W =
[[130 126 136 156 127 143]
 [133 142 130 106 151 113]
 [129 105 114 114 112 117]
 [120 127 112 110 146 117]
 [147 135 144 135 145 122]
 [140 141 132 130 134 144]]
Rows and columns are counted from 1.
(1, 1)	130
(2, 1)	133
(1, 3)	136
(6, 5)	134
(5, 6)	122
(1, 5)	127
(1, 2)	126
(1, 6)	143
(4, 1)	120
(6, 6)	144
(3, 1)	129
(6, 3)	132
(4, 4)	110
(5, 4)	135

m =
[[143 119 124 131]
 [137 127 140 123]
 [115 117 109 105]]
Indices start at 1.
(1, 1)	143
(2, 2)	127
(3, 3)	109
(2, 4)	123
(2, 3)	140
(2, 1)	137

x =
array([[ 99, 143, 130, 110, 126, 117, 132, 135, 136, 141, 110, 132, 120,
        130, 126, 116],
       [124, 141, 125, 132, 105, 133, 133, 105, 149, 142, 140, 124, 111,
        136, 124, 121],
       [151, 119, 145, 139, 133, 145, 140, 107, 146, 131, 136, 134, 124,
        122, 136, 141],
       [100, 144, 125, 117, 112, 115, 129, 128, 141, 143, 121, 130, 111,
        136, 118, 118],
       [106, 147, 125, 118, 111, 124, 132, 122, 146, 145, 123, 128, 110,
        138, 122, 117],
       [144, 134, 124, 139, 112, 140, 128, 101, 145, 132, 155, 119, 122,
        129, 131, 121],
       [100, 141, 124, 121, 110, 114, 130, 129, 139, 143, 119, 131, 110,
        136, 116, 119],
       [120, 143, 123, 131, 106, 135, 134, 106, 147, 142, 136, 127, 111,
        136, 123, 122],
       [100, 140, 140, 106, 133, 126, 137, 122, 139, 146, 102, 130, 119,
        127, 133, 128],
       [125, 125, 153, 115, 143, 131, 140, 125, 148, 140, 110, 138, 119,
        124, 135, 140],
       [100, 141, 136, 107, 130, 118, 133, 133, 140, 143, 108, 132, 117,
        130, 128, 122]])
Indices start at 1.
(1, 1)	99
(8, 14)	136
(6, 3)	124
(4, 2)	144
(9, 3)	140
(8, 2)	143
(8, 11)	136
(3, 6)	145
(8, 8)	106
(5, 10)	145
(4, 11)	121
(4, 7)	129
(6, 14)	129
(10, 2)	125
(8, 9)	147
(6, 1)	144
(3, 2)	119
(2, 9)	149
(4, 6)	115
(1, 6)	117
(4, 3)	125
(7, 16)	119
(2, 12)	124
(4, 15)	118
(9, 11)	102
(1, 5)	126
(3, 11)	136
(2, 16)	121
(9, 13)	119
(5, 5)	111
(10, 6)	131
(7, 3)	124
(11, 7)	133
(1, 10)	141
(9, 6)	126

data =
[[120 122 143 136]
 [136 103 101 133]
 [103 119 136 133]
 [118 150 101 103]
 [154 133 151 143]
 [110 129 108 151]
 [133 118 129 127]
 [140 146 148 150]
 [135 146 115 147]
 [135 116 155 113]
 [125 126 110 112]
 [133 137 124 121]]
Rows and columns are counted from 1.
row 1 col 1 => 120
row 1 col 4 => 136
row 6 col 2 => 129
row 6 col 3 => 108
row 12 col 1 => 133
row 12 col 3 => 124
row 8 col 1 => 140
row 10 col 2 => 116
row 3 col 3 => 136
row 11 col 3 => 110
row 10 col 3 => 155
row 11 col 2 => 126
row 5 col 4 => 143
row 6 col 1 => 110
row 7 col 1 => 133
row 4 col 3 => 101
row 11 col 4 => 112
row 3 col 2 => 119
row 8 col 4 => 150
row 2 col 4 => 133

A =
[[120 118 104 139 127 124 125 131 123]
 [143 146 133 134 123 118 121 121 133]
 [136 147 141 115 125 111 125 133 132]
 [119 121 116 129 130 127 131 135 127]
 [123 126 118 134 141 125 138 121 113]
 [117 115 113 141 130 132 137 129 121]
 [147 148 146 108 140 114 120 121 125]
 [133 139 131 117 116 125 135 128 142]
 [128 116 128 130 142 140 116 130 112]
 [139 124 129 142 131 144 129 130 128]
 [109 114 107 132 126 131 136 137 125]
 [133 147 143 128 136 129 127 118 127]]
Indices start at 1.
(1, 1)	120
(10, 7)	129
(8, 3)	131
(1, 5)	127
(5, 9)	113
(9, 8)	130
(2, 2)	146
(11, 7)	136
(8, 5)	116
(11, 4)	132
(11, 1)	109
(9, 5)	142
(7, 8)	121
(9, 6)	140
(3, 4)	115
(7, 3)	146
(1, 2)	118
(9, 2)	116
(2, 1)	143
(6, 3)	113
(5, 2)	126
(7, 9)	125
(4, 1)	119
(7, 1)	147
(5, 6)	125
(2, 7)	121
(6, 2)	115
(10, 8)	130
(1, 7)	125
(4, 6)	127
(11, 8)	137
(10, 9)	128

X =
[[112 138 125 150 124 128 125 127 132 107]
 [148 126 118 126 111 144 114 134 124 110]
 [116 142 124 149 143 120 116 116 131 138]
 [111 131 138 108 109 121 142 144 147 121]
 [119 149 117 135 111 143 110 123 136 121]
 [122 116 119 148 107 147 145 134 147 130]
 [124 113 112 141 139 138 122 149 126 137]
 [144 141 138 148 106 131 147 139 124 115]
 [149 107 125 109 106 113 120 113 119 110]
 [122 106 124 114 124 130 142 107 117 145]
 [125 117 151 116 127 106 140 146 145 114]
 [144 117 137 134 130 150 109 107 112 107]
 [145 130 113 150 125 111 106 107 143 143]
 [142 120 131 143 147 140 149 107 119 130]
 [148 121 148 128 118 140 131 142 151 118]
 [139 110 110 129 132 124 108 141 150 145]]
Rows and columns are counted from 1.
(1, 1) -> 112
(3, 3) -> 124
(11, 7) -> 140
(4, 1) -> 111
(10, 3) -> 124
(9, 3) -> 125
(3, 7) -> 116
(2, 10) -> 110
(11, 8) -> 146
(9, 10) -> 110
(10, 9) -> 117
(1, 3) -> 125
(2, 1) -> 148
(7, 5) -> 139
(11, 10) -> 114
(16, 6) -> 124
(7, 4) -> 141
(4, 5) -> 109
(3, 6) -> 120
(16, 5) -> 132
(10, 5) -> 124
(10, 8) -> 107
(12, 6) -> 150
(15, 5) -> 118
(8, 7) -> 147
(12, 4) -> 134
(8, 4) -> 148
(16, 3) -> 110
(10, 2) -> 106
(11, 6) -> 106
(13, 3) -> 113
(16, 4) -> 129
(2, 9) -> 124
(16, 1) -> 139
(5, 6) -> 143
(3, 10) -> 138
(16, 8) -> 141

B =
[[114 123 135 126 142 111 144 115 113]
 [114 123 135 127 141 111 143 115 113]
 [128 112 147 138 129 112 106 108 112]
 [126 111 147 137 129 112 106 108 111]
 [110 119 137 125 145 105 147 110 106]
 [127 111 147 137 130 112 106 107 111]
 [136 138 136 138 120 123 126 123 133]
 [127 111 148 138 129 112 106 108 111]
 [138 140 139 140 118 122 125 121 136]
 [117 124 136 128 139 112 142 114 116]
 [121 127 131 127 134 115 143 119 119]
 [127 111 148 138 130 111 106 107 110]
 [138 143 136 139 117 125 127 121 138]
 [141 144 140 142 115 123 123 117 139]
 [139 143 137 139 117 125 125 121 138]
 [117 125 131 125 139 117 143 120 118]]
Indices start at 1.
row 1 col 1: 114
row 16 col 1: 117
row 16 col 4: 125
row 11 col 3: 131
row 9 col 2: 140
row 10 col 9: 116
row 14 col 1: 141
row 14 col 5: 115
row 7 col 2: 138
row 4 col 3: 147
row 3 col 6: 112
row 12 col 6: 111
row 3 col 4: 138
row 9 col 4: 140
row 6 col 1: 127
row 9 col 5: 118
row 5 col 2: 119
row 11 col 4: 127
row 6 col 8: 107
row 12 col 7: 106
row 4 col 4: 137
row 12 col 5: 130
row 10 col 4: 128
row 13 col 7: 127
row 2 col 3: 135
row 7 col 6: 123
row 6 col 4: 137
row 9 col 6: 122
row 12 col 2: 111
row 1 col 3: 135
row 8 col 1: 127
row 13 col 1: 138
row 3 col 5: 129
row 13 col 5: 117
row 14 col 8: 117
row 4 col 2: 111

M =
[[130 125 148 149 130 127 104 128 136 129 135 149 107 128]
 [131 120 121 123 129 131 136 132 141 130 141 121 139 130]
 [127 130 108 108 127 127 152 128 121 127 119 108 148 127]
 [126 135 116 117 128 128 142 128 116 127 113 114 143 128]]
Indices start at 1.
(1, 1) -> 130
(2, 11) -> 141
(3, 12) -> 108
(1, 8) -> 128
(4, 6) -> 128
(2, 7) -> 136
(2, 4) -> 123
(4, 1) -> 126
(1, 13) -> 107
(4, 5) -> 128
(1, 3) -> 148
(4, 4) -> 117
(2, 5) -> 129
(2, 9) -> 141
(3, 13) -> 148
(4, 10) -> 127

arr =
[[143 142 143 131 120 129]
 [146 145 145 133 119 132]
 [127 126 127 118 122 115]
 [113 112 112 148 123 148]
 [104 103 104 140 124 140]
 [149 148 148 126 119 123]
 [140 139 139 138 120 138]
 [115 114 115 148 122 148]
 [127 126 127 123 122 121]
 [116 115 115 110 123 108]]
Indices start at 1.
(1, 1) = 143
(6, 6) = 123
(5, 1) = 104
(3, 5) = 122
(10, 1) = 116
(4, 4) = 148
(6, 2) = 148
(9, 5) = 122
(9, 1) = 127
(3, 4) = 118
(7, 4) = 138
(4, 5) = 123
(1, 2) = 142
(2, 3) = 145
(4, 1) = 113
(1, 6) = 129
(5, 5) = 124
(1, 5) = 120
(8, 3) = 115
(1, 4) = 131
(9, 3) = 127
(3, 2) = 126
